(in the rows, 128 means zero)
The same turns and mirrors carry the whole set onto itself and the rows of a family onto each other. Which other rows belong to the same family as each row named below? List them in the order they appear above.
These 40 rows form 5 families of 8 rows each.
salom: [130 147 119 171 186 126 137 131 102 123 138 129 122 112 116 120 119]
doli: [147  87 115 109 127 151 123 112 139 124 109 103 110 113 101 169 137]
pive: [ 86 162 122 130 147 137 142 136 130 111 133  86 113 119 121 114 109]
moba: [125 103 130 155 113 170 127  89 122 110 144 123 152 122 108 137 141]
pegit: [142 128 112 132  75 139 120 126 135 136 124 106 130 148 115 139 134]
suz: [149 121 117 134  87 131 110 137 116 115 139 104 125 150 119 152 118]
Muni: [ 96 161 120 133 164 144 140 140 129 131 129  81 120 127 118 100 116]
voke: [139  88 110 111 121 140 135 112 144 123 109 109  97 110  93 159 126]
bude: [139  83 103 109 134 139 123 126 148 107 116 105 121 135  88 166 124]
zifin: [128 164 121 164 180 125 130 124 116 132 130 130 134 109 126 128 121]
sevam: [107 148 126 130 159 146 159 137 124 118 137  68 112 128 123 103 129]
binip: [ 89 107 130 157 164 148 114 157 118 129 121 104  87 142 130 121 116]
Kulof: [126 117  99 128 175 146 145 148 134 131 108 141 126 125 133  94  94]
mutot: [126  92 102 149 181 159 153 144 139 139 108 125 125 137 121 103 103]
safi: [138  97 120 113 123 127 135  96 136 113 125 158 140 137 125 139 157]
mafat: [155 118 112 115  79 133 132 135 114 121 128 113 128 142 121 139 126]
nuz: [103 101 134 147 151 137 135 161 116 131 115 103  78 146 142 119 121]
zesi: [ 96 119 137 138 165 138 120 160 114 136 112 101  84 128 142 119 116]
Fosi: [117 114 102 138 176 151 134 145 145 136 100 145 137 116 128 109  94]
Pav: [122  96 114 123 125 118 145 101 135 113 120 149 146 152 105 139 159]
Tameg: [ 89 157 114 132 151 129 150 145 132 114 132  92 111 130 109  99 116]
bolik: [120 148 120 174 188 132 131 129 112 144 127 125 128 128 122 114 120]
linu: [131  95 123 119 145 118 122 104 138 112 125 150 148 151 123 146 159]
Mimut: [134 110 132 130 118 161 124 103 124  96 154 115 170 130 119 123 134]
Loni: [134 102 141 136 107 159 131 113 116 110 141 119 162 117 104 124 154]
pib: [145  79 105 118 126 138 139 116 121 104 116 114 111 122  90 169 127]
nonad: [146 130 120 134  73 132 122 127 125 135 131 108 114 128 116 134 126]
fuva: [117 114  98 141 178 155 127 152 150 148 106 128 128 141 125 100 107]
medar: [142  80 114 108 118 143 131 120 147 110 112 118 118 120  86 160 142]
Tabuk: [ 85 109 134 142 151 134 114 167 128 128 106 119  90 123 134 129 112]
zere: [ 98 158 113 128 165 144 142 127 124 116 138  85 107 140 136 104 113]
Zisa: [ 97 107 141 142 160 134 118 173 118 130 114 114  91 118 127 114 125]
lis: [140 147 121 170 182 123 148 129 117 146 132 119 132 134 123 115 138]
pinu: [141 109 125 137 102 162 133  97 119  99 150 123 151 120 107 132 137]
rari: [139 150 122 155 195 140 123 129 114 142 130 115 124 119 132 121 131]
kuga: [141 118 110 134  75 128 125 129 125 116 133 113 118 144 103 147 132]
teru: [126 111 137 147 108 162 133  90 128 117 148 126 153 110 106 115 141]
razip: [125  99 111 114 128 130 136  81 139 118 118 150 131 150 133 146 147]
Gelu: [109 111 101 139 184 155 140 141 134 138 104 130 118 133 135 102  91]
morof: [122  94 119 126 133 120 139  86 143 123 118 161 125 138 119 137 152]

The rest of the family of pive: voke, zifin, Fosi, nonad, Tabuk, teru, morof
The rest of the family of nuz: suz, bude, sevam, mutot, linu, Mimut, lis
The rest of the family of kuga: Muni, safi, zesi, bolik, medar, pinu, Gelu
The rest of the family of Loni: binip, mafat, Pav, pib, fuva, zere, rari

The same turns and mirrors carry the whole set onto itself and the rows of a family onto each other. Which other rows belong to the same family as each row named below? List them in the order they appear above.
These 32 rows form 4 families of 8 rows each.
pep: [136 124 138 146 144 147 149 115 100 167 138 146 100 127 139 129 148]
seg: [115 135 116 137 123 117 122 114 176  99 133 121 169 139 113 121 115]
div: [137 109 136 129 165 122 143  93  94 164 133 132 137 107 134 115 136]
mig: [124  97 145 139 138 121 154 121 111 153 134 169 102 119 146 135 132]
Zes: [112 137 128 147  90 117 116 135 169 132 155 122 144 144 103 121 129]
vid: [154 133 142 133 180 127 127 108 106 123 131 136 122  90 146 109 134]
geve: [108 135 126 128  88 112 102 139 148 139 141 134 133 140  97 129 110]
tufef: [125 111 140 141 133 132 132 116  97 178 135 163 107 112 129 121 132]
fube: [113 131 119 142 108 115 115 133 172 117 139 141 157 160 103 124 114]
Zilo: [142 139 127 161 181 145 149 116 105 146 117 140 117 106 144 116 133]
Pak: [139 113 130 143 165 142 158 102  97 155 142 124 115 119 143 120 149]
megin: [150 138 136 148 168 148 150 110 101 130 145 131 111 107 153 107 145]
bopi: [130 147 131 132 127 110 121 122 169 108 147  95 166 138 110 118 132]
Bub: [114 131 127 136 106 110 127 117 162 137 152 101 168 148 103 117 130]
kadam: [150 131 149 130 164 128 156 117 108 121 118 153 136 102 158  95 130]
Vugub: [121 120 111 147 101 103 119 163 158 142 136 120 129 137 102 123 109]
tuf: [130  95 141 137 158 116 166 109 101 145 139 150 136 117 148 104 129]
Sosep: [141 147 110 131 125 100 129 130 158 119 133  91 163 115 124 115  98]
Kopi: [145 153 121 140 118 100 110 159 163 115 133 115 131 128 120 130 101]
pari: [147 147 141 152 146 153 141 122 102 144 141 152  96 116 151 118 141]
senup: [109 122 112 138 116 117 125 119 171 119 129 124 170 152 101 120 119]
visig: [116 114 101 137 109 102 136 133 155 146 134  96 159 124 107 107 107]
bolen: [136 127 125 163 179 136 154 112  99 163 126 140 122 118 139 118 128]
Divu: [143 137 146 148 146 136 114 132 108 136 134 166  92  96 142 115 131]
Vus: [136 141 130 167 164 147 144 119 110 150 121 154  99 104 147 130 127]
zazep: [120 145 121 144 115 116 112 126 177  99 141 136 156 146 114 126 109]
Viz: [108 112 117 118 117  99 120 115 140 140 143 103 161 141  93 123 115]
zezaf: [126 157 128 132 109 115  95 144 155  97 139 127 135 119 111 112 108]
Rog: [126 136 120 121 138 105 111 122 147  98 142  96 163 119 107 108 112]
mege: [145 132 155 131 140 133 145 131 119 128 112 172 104 105 155 127 134]
losa: [126 148 133 146 111 117 109 140 176 103 150 113 141 135 110 122 130]
Nena: [130 130 127 169 161 138 150 115 101 167 132 154 105 118 142 130 123]

The rest of the family of Zes: pep, Pak, megin, bopi, Bub, pari, losa
The rest of the family of Zilo: seg, fube, senup, bolen, Vus, zazep, Nena
The rest of the family of mig: kadam, Vugub, tuf, Sosep, Kopi, visig, mege

